Each row has a name. Each piece below is followed by the name of the row it came from, unless a question asks for something else. Each question is about the rows just above it. Places in a row count from 1.

Columns, left to right: Z V N F A Y S J
(54): [ 4 30 -1 58 58 33 58 76]
(27): [ 58  36 -74  30  48  44 -65  81]
(117): [ 47 -30  48  55  15  52 -30  66]
(19): [ 76 -42  14   1 -61 -24  76 -69]
[47 76] is in which column, read top down? => Z
At which places does (54) hold [58]? => 4 5 7
At which places does (19) hold [76]? => 1 7
[-1 58 58] => (54)
The row with [58 33] is => (54)
[58 33 58] => (54)

Columns, left to right: M B T W H U L
(114): [ -9  -7   2  19  -5 -13 -20]
(129): [ 37  34 -27  34 -58 -20 -13]
(124): [ 31 -13  15 -10 -32  43  -7]
(7): [-21  16  25  -1  16 -28  -5]
(25): [ -2  -2 -23  72  23  14  18]
(65): [-12 -12   2  14 -14 -23 -34]
(18): [-26  35  43 -16  31  40  54]
(113): [25 31 31  2 33 64 68]
(163): [ -9   9  40 -35  -9 -21 -20]
(167): [-22  78  75 -33  85  -1  85]
Every place of [-27] in (129): => 3
Which column holds [ -1  72  14 -16] top down? => W
[-13 -20] is in which row? => (114)
Which column holds this, read top down? [-23   2] => T

Columns, left to right: C K E X D Q G P
(37): [-47  34 -42 -31  16 -53 -39 -32]
(157): [-33  16  26  31 -33  19  16  33]
(22): [-41   0 -38 -12 -41 -38 -17 -34]
(49): [-1  4 -5 -6  7 -3  7  0]
(9): [-47  34 -42 -31 -11 -28  73  19]
(155): [-13  13 -27 -29  28 -26  13 -21]
(8): [ 18  29 -22 -44  60  -6  55  19]
Every place of [-33] in (157): => 1 5
[34 16  0  4 34] is in which column, read top down? => K
[-38  -5 -42 -27] is in which column, read top down? => E
[ -6 -31 -29] is in which column, read top down? => X
Which column holds this, read top down? [ 16 -17   7  73  13] => G
Which column holds [-17   7  73  13] top down? => G
At which places does (22) hold [-38]? => 3 6

Columns, left to right: runa tesul Zer lib tur Fovid koput res Nilef
(72): [ -4 -11   2  31 -25 -13 -22 -27 -14]
(24): [ 68  -9  11 -10  61  37  10  29  15]
(21): [ 68  -9  11 -10  61  37  10  47  53]
(110): [30  7 12 13 19 17 25 26 20]
(80): [  8 -12  -5  -5  -4   8 -17 -10  -5]
(69): [-11   2  32   5  47  52  -7  37  24]
The row with [-11   2  31] is => (72)
Which row holds [ 5 47 52 -7 37]? => (69)
At which places does (21) hold [-10]? => 4
[-27  29  47] is in which column, read top down? => res
Places of [-5] in row (80): => 3 4 9

Columns, left to right: Repom sipos Vunu suz
(103): [-16 -58  15 -18]
(11): [-36 -53 -49 -64]
(31): [23 31 30 30]
(131): [ 68  23 -36  34]
[68 23] => (131)
Every place of [30] in (31): => 3 4

Columns, left to right: nazev duko kipi nor zozo veb
(40): [ 34  29 -47  32 -30  86]
(127): [ 44  44 -76  44 -76 -42]
(156): [ 34  44  45  31 -30 -48]
(45): [ 34  29  33  29 -30 -48]
(79): [ 29 -47  34  32 -30 -48]
(46): [ 34  29  33  32 -30 -43]
[ 29 -47  32] => (40)
[ 34  29  33  29 -30 -48] => (45)
[ 44  44 -76  44 -76] => (127)
At which places does (127) hold [44]? => 1 2 4
[ 44  44 -76] => (127)

Columns, left to right: Fav mugaf rit nev
(12): [28 69 25 29]
(32): [28 69 27 30]
(75): [28 69 42 43]
Which row holds [69 25 29]? => (12)
Where do [28 69 42 43] appear? => (75)
The row with [28 69 25 29] is => (12)
Which column holds this, read top down? [30 43] => nev
Every place of [30] in (32): => 4
[29 30] is in which column, read top down? => nev

Columns, left to right: sez duf pul mugo mobup Ronib
(158): [ 27 -41 -14  12  82  16]
(137): [ 25   2 -20  73 -16 -30]
(67): [ 38 -19 -27 -19 -39 -19]
(128): [ 9 20 -5 38 53 39]
(71): [  9  20 -19 -27 -10 -34]
(64): [ 27 -41 -14  12  82  -1]
(57): [ 39 -23  -5  39  39  39]
Places of [-19] in row (67): => 2 4 6
[-39  53 -10  82] is in which column, read top down? => mobup
Which column holds [  2 -19  20  20 -41 -23] top down? => duf
Where do [ 20 -19 -27] appear? => (71)
[  9  20 -19 -27 -10 -34] => (71)
Places of [39] in row (57): => 1 4 5 6

Columns, left to right: fekab Bem nube Gobas futu fopep ruvug Sasud Lakil
(39): [ 34  49  18   9  18 -18 -43  40  14]
(132): [-35 -17  48   7  15 -14 -35 -17   7]
(136): [ 52  22  22   8  87  48  58 -87   7]
(105): [-34  81  12 -70  54  14 -43  40 -18]
(62): [ 17  48 -14  24  48   7  15 -17   2]
Places of [-17] in row (62): => 8
Which column holds this, read top down? [  7   7 -18   2] => Lakil
Which column holds [-17  22] top down? => Bem
Every place of [-35] in (132): => 1 7
Every place of [7] in (132): => 4 9
[-18 -43  40  14] => (39)
[ 48 -14  24  48   7  15 -17] is in which row? => (62)

Columns, left to right: des ribit Subed zur
(162): [ 2 27 27 -4]
(50): [  6 -31   4  10]
(34): [  2 -36   2  -4]
(29): [ 8  6 -2  7]
(91): [  3 -34   1  -8]
(147): [  4 -31   6  26]
(66): [ -6 -23   2 -10]
(73): [  0 -36  -4   2]
Which column holds this, read top down? [ 26 -10] => zur
Which column holds this, read top down? [2 8 3] => des
At which places does (162) hold [2]? => 1
[-31   4] => (50)
[-36   2  -4] => (34)
[  6 -31   4] => (50)
[  2 -10] is in which row? => (66)

Columns, left to right: puruv sof gile Leka tuvi gok
(28): [-11 -22  29  51  24  43]
(60): [ 25 -12  34  56   8  25]
(84): [-11 -22  29  51   6  19]
(139): [-10 -10  30  56  11  23]
Places of [25] in row (60): => 1 6
Which column holds [24  8  6] top down? => tuvi
Which column holds this, read top down? [24  8] => tuvi
Which column holds [51 56 51] top down? => Leka
Which column holds this, read top down? [34 29 30] => gile
[ 25 -12  34  56   8  25] => (60)

Columns, left to right: lelaf sisek gaki kupun bere nep Puno
(133): [ -5  12   7  30   9  -2 -11]
(111): [ 36  19 -39 -47  78 -32 -24]
(122): [-54  -7  25  63  15   2  41]
(14): [ 15 -45  29 -45 -27  18   7]
(135): [ 2 40  1 41  2  2 41]
Which column holds [-11 -24  41] top down? => Puno
Every place of [2] in (135): => 1 5 6
Where do [41  2  2 41] appear? => (135)
Places of [30] in row (133): => 4
Which column holds [-47  63 -45] top down? => kupun
Places of [29] in row (14): => 3
Every place of [25] in (122): => 3

Columns, left to right: Fes dunet zab visar kuzev
(159): [-16  23  22 -25  19]
(47): [  5 -60 -14   8   7]
(2): [25 17 25 -2  2]
(100): [  6 -33 -33 -33 -32]
(77): [ -3  33  30 -43  45]
(146): [ 16   5 -40  -1 -14]
(13): [ 28 -38  60 -38 -18]
Places of [-38] in row (13): => 2 4
Places of [-2] in row (2): => 4
[  6 -33] => (100)
Places of [-33] in row (100): => 2 3 4
Which column holds [  7   2 -32  45] top down? => kuzev
The row with [-14   8] is => (47)

Columns, left to right: Tigon Bis geko fusil
(43): [ 19 -11 -36  14]
(123): [ 27 -51   0  45]
(138): [ 42 -74 -74 -74]
(5): [-55  45  38 -76]
(118): [-55  45  38   5]
(143): [  1 -75 -26 -17]
[-74 -74 -74] => (138)
[-55  45  38 -76] => (5)
Places of [-74] in row (138): => 2 3 4
Which column holds [ 38  38 -26] top down? => geko
[-74  45] is in which column, read top down? => Bis
Which column holds this, read top down? [-55 -55] => Tigon

Columns, left to right: benad zuli rog nub
(83): [36  1 82 82]
(51): [44 -4 60 63]
(174): [36 -1 51 59]
(68): [41  5 55 60]
(94): [36 -3 45 53]
(4): [45  0 49 52]
(192): [51  0 43 48]
(142): [42  0 41 41]
(200): [47  2 44 40]
(121): [51  5 39 37]
(101): [45  0 34 52]
(141): [48 -2 43 53]
Which column holds [41 44 39] top down? => rog
[47 51 45] is in which column, read top down? => benad
[0 0 0 2 5] is in which column, read top down? => zuli

Columns, left to right: kitu fivet Bipul Gafut buki fode Fogat Befaf kuz
(53): [ -6 -16 -36 -47 -50 -45 -58 -38 -46]
(52): [-18 -18  -1   4  15  24  24  34  35]
(199): [-18  24  -1  24  15  24  24  34  35]
(99): [ 36  27  20  17  -2 -40 -28 -40 -48]
(97): [-10 -13  -7  13   4  -6 -12  -8  -7]
(140): [-38 -37 -26 -14 -11 -11  -9  -4   3]
(181): [-11  -8  -6   4  11  -2  -9  -3   0]
(198): [-26 -24 -26 -17 -29 -30 -30 -32 -41]
(180): [29 26 23 16 19 15 13 11 15]
(149): [-16  -2   3  23  33  55  62  87  81]
(107): [  7   2  -9 -30 -20 -24 -24 -27 -21]
[-11  -8  -6   4  11  -2  -9  -3] is in which row? => (181)
Every place of [24] in (199): => 2 4 6 7
Which column holds this, read top down? [ 20  -7 -26] => Bipul
At which places does (99) hold [-40]? => 6 8

Columns, left to right: baso rar zalo fuz Zumo Lare
(78): [-19 -46 -57 -46 -57 -46]
(33): [  0 -23 -25  17   3  12]
(86): [-75  19  20 -45  17  49]
At which places does (78) hold [-46]? => 2 4 6
[-45  17] => (86)
Which column holds [ 17 -45] top down? => fuz
[-46 -57 -46 -57] => (78)
Which column holds this, read top down? [  0 -75] => baso
Which column holds [-46 -23] top down? => rar

Columns, left to right: loked nagof Zatad bipu tivez soze gilob
(102): [ -1  25   3  -9  -9  15 -14]
(92): [-23 -22 -48  11 -31 -15 -31]
(165): [-20  -4   0  -9 -10  26  43]
(70): [-40 -21 -68 -17  -2  -7 -35]
(106): [ -8  15 -14 -20  52 -95  69]
(168): [-20  20  12 -19 -56   2  43]
(36): [-68 -17  -3  45 -14 -67 -18]
Where do [-68 -17  -2] appear? => (70)
[ 52 -95] is in which row? => (106)
[ -9 -31 -10] is in which column, read top down? => tivez
Which column holds this, read top down? [-14 -31  43 -35  69  43] => gilob
[-31  43 -35  69  43] is in which column, read top down? => gilob
[ -9  15 -14] => (102)
Which column holds this, read top down? [-48   0 -68] => Zatad

Columns, left to right: von sas kodum nit San mitan
(16): [-24   1  16  -8   4  -6]
(6): [11  4 20 -5 -1 15]
(179): [ 21 -12 -33   1   4   4]
(81): [ 11   4  20   5  -7 -10]
(23): [72  4 26 -4 -3  6]
(3): [ 4  4  4 -8 -8  4]
(93): [-64  -4 -20   2   8  10]
(82): [ 16   6 -17  16  -3  -3]
[-12 -33] => (179)
Every place of [4] in (3): => 1 2 3 6
At which places does (82) hold [-3]? => 5 6
Which column holds this, read top down? [ -6  15   4 -10   6] => mitan
Every place of [16] in (82): => 1 4

Columns, left to right: noge zos musob Modu nin sare Fev rido Rus Fazu
(44): [ -5  43  -4  28  -7  -1 -71  36  94  28]
(109): [ -1  10   2 -34  38  -7  28  -6   3 -36]
(120): [ -4  10 -34  38   2  23 -44  19  30  16]
[ 10   2 -34  38] => (109)
Which row holds [ 2 23]? => (120)
At which places does (109) hold [2]? => 3
[ -1 -71] => (44)

Columns, left to right: vunod giz luve keriz patim
(38): [ 27 -22  -6 -19  -5]
(96): [-69 -19 -19  13 -19]
(152): [ 31 -33 -30 -22  -8]
(88): [-10  28   8  25   0]
(161): [-20 -10 -30 -12 -22]
(76): [-22 -35 -15 -27 -21]
(108): [-45  40 -26  26  -3]
(197): [-22 -50 -22 -22 -22]
(145): [-29  27 -15  -8 -27]
(90): [-47  38 -25  28   0]
Every place of [-19] in (96): => 2 3 5
[-10 -20 -22] is in which column, read top down? => vunod
At which places does (197) hold [-22]? => 1 3 4 5
[-15 -27 -21] => (76)
Where do [ -6 -19  -5] appear? => (38)
Which column holds this, read top down? [ -5 -19] => patim
Which column holds this, read top down? [-35  40] => giz

Columns, left to right: zurap Kupif mati zilof
(119): [ 42 -27  33   0]
(98): [-18  27 -25  56]
(41): [ 26  21 -10 -39]
(130): [28 27 28 29]
(112): [ 27  21 -10   4]
Places of [28] in row (130): => 1 3
Every place of [27] in (98): => 2
Which row holds [-18  27 -25]? => (98)
Which column holds [ 56 -39  29] top down? => zilof
Which column holds this, read top down? [-25 -10] => mati

Columns, left to right: nuza beki Gad zazo zud Dadav leki Kupaf Biza
(48): [ -2   1   2 -30   0  30 -15   2  18]
(87): [-27 -91 -10 -29   4  42 -45  19 -73]
(35): [-35   8 -16 -53  56  44 -26  86 -52]
(10): [ 39  -8  -8 -29 -45  -8 -29  15  -8]
Which row holds [-29 -45  -8 -29]? => (10)
Every place of [2] in (48): => 3 8
Which column holds [ 0  4 56] top down? => zud
[42 44 -8] is in which column, read top down? => Dadav
At which places does (10) hold [-29]? => 4 7
The row with [-27 -91 -10 -29   4  42 -45] is => (87)

Columns, left to right: viz Kedor migid zin gadub zom molos
(42): [-33 -33 -33 -33 -33 -34 -34]
(115): [ 22 -46  33 -27 -14  18 -44]
(63): [-67 -27 -84 -28 -22  10 -27]
Places of [-33] in row (42): => 1 2 3 4 5
Every place of [22] in (115): => 1
Which column holds [-33  33] top down? => migid
Every place of [-27] in (63): => 2 7

